50 stands for zero in the data rows.
Here are some points:
"45 45 43 51 46 60 6 42"
"74 28 81 58 66 49 51 31"
"55 63 63 55 63 49 78 40"
"62 19 50 49 44 51 18 48"
"45 19 37 47 29 32 51 79"
"53 86 54 44 55 71 26 20"
"37 40 29 43 37 41 50 76"
"66 26 63 52 53 46 57 44"
"40 64 44 48 54 46 72 62"
"34 62 34 43 43 42 86 74"
"40 54 29 44 47 53 41 58"
"47 77 52 49 57 70 11 25"
"50 46 45 48 45 57 27 48"
"61 51 71 57 56 45 78 41"
"33 92 42 51 55 62 31 33"
"45 71 48 46 50 55 34 42"
"43 32 44 54 44 37 49 70"
"68 32 75 57 61 48 54 40"
"56 61 63 55 62 55 58 34"
Here are 11 more points, each followed by its number:
"34 64 39 47 54 42 72 71" 0
"45 61 55 53 55 53 42 47" 1
"46 34 49 53 46 37 58 67" 2
"31 81 34 48 45 55 50 51" 3
"64 36 55 52 45 42 74 51" 4
"66 33 58 50 56 64 7 23" 5
"33 51 30 45 38 41 56 75" 6
"52 35 47 46 38 41 60 65" 7
"60 26 63 56 57 46 57 50" 8
"60 42 54 50 53 61 13 32" 9
"43 58 36 45 45 53 50 54" 10
Which of these numbered points is nearest to each point below, ignoring the 3 directions in which the first points spread most? Its number follows each.
"60 39 66 51 50 39 87 56" > 7
"53 63 68 58 65 47 78 41" > 2
"61 58 67 49 55 50 61 41" > 7
"43 38 42 51 47 37 74 71" > 8
"49 42 33 42 36 53 29 50" > 4
"55 23 50 50 48 31 85 73" > 9
Now 11 new points, numbered from 0 again:
"38 48 32 43 37 48 35 66" 0
"50 5 32 48 36 44 26 70" 1
"55 41 49 50 51 48 55 52" 2
"60 63 70 54 63 48 75 37" 3
"38 50 33 47 44 47 43 68" 4
"33 71 23 37 38 62 23 54" 5
"35 44 40 49 35 32 77 82" 6
"28 56 13 37 33 57 20 66" 7
"76 23 84 62 67 43 70 35" 8
"31 67 35 46 38 41 79 73" 9
"54 14 41 49 43 42 43 66" 10
The same question for these:
"75 28 71 51 51 52 36 29" > 5
"61 50 70 59 53 44 82 46" > 9
"46 38 41 43 38 45 43 65" > 0
"57 48 67 57 61 44 74 52" > 4
"52 24 36 46 44 56 16 50" > 1
"79 15 76 57 51 39 80 47" > 5
